Each named move below is a turn or a mirror, shown by a few rows before and after it. Which moves, in which order, take the first row of each later pair to the second? The first pair is answered.
move J249:
[-3, 18, 7, -15, 16, 29, -7, -3, 6, 2, 9, -55, -8, 28, -8, 25, -10, -8, -36, 6, -24, -2, -33, -17, 6, 56, -12, -10, 19, 6, 27, -20, -33, 20]  ->  [-3, 15, 11, -12, 18, 27, -6, -8, 6, 6, 7, -57, -6, 28, -10, 23, -8, -11, -34, 3, -24, 0, -32, -21, 7, 59, -14, -6, 15, 4, 26, -19, -30, 22]
[-3, -12, -12, 13, -13, -17, 16, -12, -20, 9, -3, 20, -10, -16, -7, 27, 33, -3, 9, 14, -16, 21, 10, -6, 10, 7, 5, -11, 3, -10, -6, 3, 9, -12]  ->  [-15, -8, -6, 7, -14, 4, -17, -14, -27, 3, 0, -4, -7, 3, 15, 4, 25, 8, 34, -2, -20, 18, -9, -5, 9, -15, 15, 9, 0, 5, -3, 19, 0, -15]
[6, 9, -6, 25, 4, 1, -7, -2, 10, 11, -30, 11, 28, 8, 10, -7, -5, 17, 11, 16, 10, 7, -14, -2, -2, -16, 7, 8, -9, 36, 9, 1, -16, -7]  ->  [9, 10, -10, 32, 5, -13, 14, 0, 16, 12, -29, 24, 27, -4, -1, 6, 1, 11, -6, 22, 7, 7, -7, -5, 1, -5, 2, 2, -11, 31, 9, -7, -15, -9]
[2, 10, -17, 37, -4, -11, 23, 19, 3, 7, -13, 13, 28, -8, -1, 15, 17, -9, 2, -1, 5, -14, -6, -11, 12, 17, -2, -1, 13, 16, -1, -7, -2, -13]  ->  [-6, 12, -9, 32, -8, 6, 0, 13, -4, 6, -15, -3, 31, 8, 19, -3, 6, -1, 23, -10, 2, -13, -20, -13, 12, -1, 9, 19, 6, 24, 5, 1, -7, -11]
move J667:
[16, 1, 1, -5, 0, -1, 50, 17, 37, -28, -16, 41, 12, -13, -18, 19, -1, 16, -21, -4, 23, 25, 7, 28, -5, 3, -19, 6, -22, 18, 1, -25, 9, -8]  ->  [11, 1, -6, 25, 16, -18, 22, 13, 12, 1, -10, 31, 23, 24, -38, -19, -1, 4, 9, 17, 19, -27, 32, 32, 14, -19, -38, -15, 11, 11, 7, -13, 6, 7]
[-9, -11, -13, 5, 12, 2, -37, 9, -26, 14, 20, -32, 5, 42, -8, -21, 1, -38, 8, 10, -9, -40, 16, -9, 9, -4, -15, -18, 39, -31, 0, 20, 3, 22]  ->  [-11, -20, -12, -37, -15, 26, -20, 12, -10, -17, 25, -41, -16, 12, 18, 17, -6, -27, -39, -16, -11, 12, -15, -24, -14, 26, 12, 9, 7, -34, -6, 18, -1, 11]
[13, 1, 8, 8, 6, -10, 20, -1, 28, -12, -16, 9, -1, -27, -16, 15, -15, -2, -22, 5, 11, 17, 0, 10, 8, 18, -18, -12, -5, 5, -12, -13, 0, 3]  ->  [13, 3, 3, 25, 10, -21, 10, -1, 20, 7, -14, 9, 5, -7, -25, -3, -15, -11, -1, 15, 11, -8, 15, 12, 16, 7, -28, -23, 10, 1, -9, -9, 1, 13]
move J471:
[-10, 3, 16, 3, 2, -12, 1, 4, -10, -1, -13, 11, -5, -7, -2, -12, 30, 18, 51, -8, -8, -1, 30, 17, 15, -29, 0, -1, -2, 5, -6, 11, 15, -10]  ->  [-23, -5, 12, -7, -16, -5, -20, 3, -22, 0, -2, -15, -12, -2, 12, -7, 29, 12, 47, -18, -12, 6, 13, 4, 5, -21, 11, 4, -1, 3, -9, 24, 6, -13]
[2, 16, -1, 0, 14, 36, -7, -8, 3, -6, -2, -27, 1, 4, -4, -10, -9, 17, -23, -30, -3, -34, -6, -1, -11, 16, -1, 14, -28, -11, 12, -11, 5, 38]  ->  [9, 26, 1, 4, 21, 30, 1, -9, 8, -5, -7, -16, 6, 2, -9, -13, -9, 28, -19, -26, 4, -35, 8, 10, -6, 10, -6, 8, -27, -7, 18, -16, 12, 39]
[-16, -4, -14, -13, -17, 7, -2, 4, -4, 5, -6, -16, -21, -10, 0, 8, 12, 8, 14, -25, -25, -6, -2, -10, 3, 8, 12, -8, -1, -16, 2, 7, 7, 6]  ->  [-4, 5, -8, 0, -5, -5, 16, -1, 11, 6, -18, 8, -10, -11, -13, 7, 12, 13, 18, -14, -8, -13, 16, 9, 13, 1, 2, -17, 0, -16, 5, -7, 12, 6]
[-9, -17, 0, -62, 0, 8, 11, 16, 36, -2, 3, 5, -13, -6, 15, 32, 0, 1, -22, -18, 15, 19, -1, -19, 13, 13, 8, 15, -17, -18, -26, 4, -9, -9]  ->  [-2, -9, 6, -56, 13, -2, 24, 13, 42, 7, -7, 25, -5, -11, 0, 30, 1, 6, -19, -12, 24, 9, 13, -6, 21, 6, -6, 7, -17, -19, -22, -5, 0, -9]
move J210:
[23, 3, 19, -19, -35, -24, 45, -8, 5, -2, -8, 22, -5, -17, -16, 17, 20, 9, 17, -33, -16, 30, 40, 25, -3, -30, -11, 2, -22, -7, -3, -15, 21, -16]  ->  [27, -2, 15, -29, -27, -23, 46, -4, 8, -8, -1, 10, -11, -13, -23, 23, 11, 2, 2, -28, -15, 23, 48, 22, -6, -23, -10, -6, -16, -25, -6, -13, 24, -6]
[14, 0, -3, 23, -1, -9, 24, 11, -28, 12, 5, 30, 18, 10, -12, -18, -4, -25, 2, 52, -7, -44, 26, -17, 20, -14, -49, -8, 29, -9, -6, -12, -16, -16]  ->  [6, 0, 7, 31, -19, -10, 22, 12, -40, 16, -10, 42, 20, -9, 14, -9, 15, -10, 29, 46, -17, -14, 7, -17, 14, -27, -33, 17, 11, 21, -13, 0, -24, -36]
[5, 2, -16, 11, 4, -12, -20, -17, 12, 0, 1, 11, 20, -17, -12, 11, -15, 19, -5, 14, 22, 4, -23, -10, 17, 11, 20, -20, 1, -11, -3, -5, 9, 12]  ->  [5, -1, -12, 9, 2, -14, -19, -19, 14, -3, -2, 12, 19, -20, -8, 17, -12, 26, 2, 11, 20, 8, -28, -8, 13, 8, 24, -13, 0, -3, -2, -4, 6, 4]
[3, 13, 7, 10, 24, -2, 18, -16, 24, -3, -10, 9, 21, 10, -2, -13, -25, 19, 2, 8, 29, -12, -8, 27, -3, -2, -1, 6, -3, 15, 14, -12, -8, 7]  ->  [-7, 12, 13, 5, 8, 1, 16, -15, 17, -8, -18, 12, 16, -7, 18, -4, -10, 28, 14, 0, 16, 13, -17, 24, -5, -8, 13, 19, -15, 25, 8, -4, -12, -8]

Between the rows of a pair lie 2 to 3 moves.
[-15, -4, 46, 11, -25, -4, 4, -34, 12, 29, 1, 34, 7, -32, 21, 29, -1, 0, -7, 17, 6, -5, -7, -24, -22, 17, -8, 7, -11, -10, 5, 2, -29, -11]  ->  [-20, -12, 41, 13, -31, 1, -20, -32, -4, 33, 19, 10, 0, -10, 15, 19, -1, -16, -3, 17, -5, -16, -8, -35, -19, 21, -10, -1, 3, -26, 8, 15, -31, -5] | J667 J667 J667
[3, 1, 6, -13, -4, 4, 12, -3, 5, -4, 6, 2, -5, 1, -2, 12, -3, -4, -12, -7, -2, 10, 2, 3, -2, 10, 5, -4, -3, -7, -5, -6, 3, 7]  ->  [2, 2, 1, -4, 0, 1, 0, -2, -6, 3, 12, -3, -4, 9, -6, 1, -2, -9, 0, -2, -6, -4, 9, -3, 5, 4, 1, -9, 14, -16, -2, -1, 4, 8] | J667 J667 J667
[13, 15, 7, -3, 20, 8, 14, -1, 22, -2, -21, 19, 15, -4, 13, -14, -24, 23, 9, -16, 21, 13, -19, 27, 3, -12, 0, 16, -13, 26, 7, -22, -8, -4]  ->  [18, 8, -4, 24, 29, -15, 17, 4, 10, 18, -11, 30, 15, 5, -22, -12, -8, 5, -1, 8, 21, -17, 12, 21, 14, 0, -24, -15, 9, 2, 8, -27, -2, 8] | J667 J249
[-1, -2, 10, -19, 9, 20, -14, -10, 7, 0, -1, -29, 3, 32, -10, -17, 0, 9, 17, 1, 3, -9, -8, 15, 5, -47, -13, -9, -4, 9, 14, 12, 15, 16]  ->  [4, -9, 12, -2, -5, -8, 22, -4, 9, 4, -23, 10, -2, -14, -3, 19, 36, 15, 8, 13, -6, 19, 0, 16, 6, -34, -12, -7, -17, 30, 10, -1, 9, -8] | J249 J210 J210
[13, -6, 14, 19, 16, -11, 39, 6, 17, 20, -18, 6, 1, -19, -8, 12, 11, -2, -18, 9, 27, 4, 23, 25, 9, 12, -9, -8, -12, 2, 24, -9, 6, -34]  ->  [-5, -7, 12, 32, -1, -10, -1, 8, -14, 34, -17, -10, 5, -3, 8, -14, 23, 2, 28, 10, 12, -9, 11, 24, 15, -11, -4, 0, -5, 17, 26, 15, -7, -43] | J667 J210 J249
[-10, 6, 2, 24, 12, 18, -28, -19, 0, 4, -3, 0, 14, 28, 1, -36, -7, 7, 36, 2, 19, -4, -28, 19, -4, -18, -6, 17, -6, 30, 3, 15, -11, 6]  ->  [-12, -19, -6, 22, -21, 2, -14, -4, -11, 2, 3, 7, -7, -16, 16, 18, 33, -9, 2, 8, -3, 28, -34, -14, -15, 22, 10, 14, -18, 23, -11, 15, -16, -16] | J249 J210 J471
[-7, 11, 8, 65, 17, 6, -21, -9, 20, -29, -7, 32, 20, 13, -25, -33, -14, 13, 47, 19, -3, -12, -11, 48, 22, -24, -2, 13, 10, 29, 0, 1, -30, -5]  ->  [-7, -13, -6, 74, -2, -23, -5, 3, -1, -22, 1, 44, -7, -12, -47, -5, 31, -6, 32, 35, -28, -11, 23, 30, 27, 3, -7, -13, 26, 0, -13, 14, -17, -10] | J210 J249 J667
[1, -4, -15, -18, 3, 18, -12, 1, 4, -6, 13, -18, -18, 17, -16, 5, -9, -21, -32, -7, -6, -19, 10, -16, -6, 20, 5, -16, 17, -29, 0, 2, 10, 16]  ->  [12, 0, -11, -17, 9, 11, 9, 1, 21, -7, 7, -1, -12, 7, -25, 7, -9, -16, -36, -4, 7, -14, 14, -6, -6, 17, 0, -17, 13, -28, 1, -11, 20, 18] | J471 J667
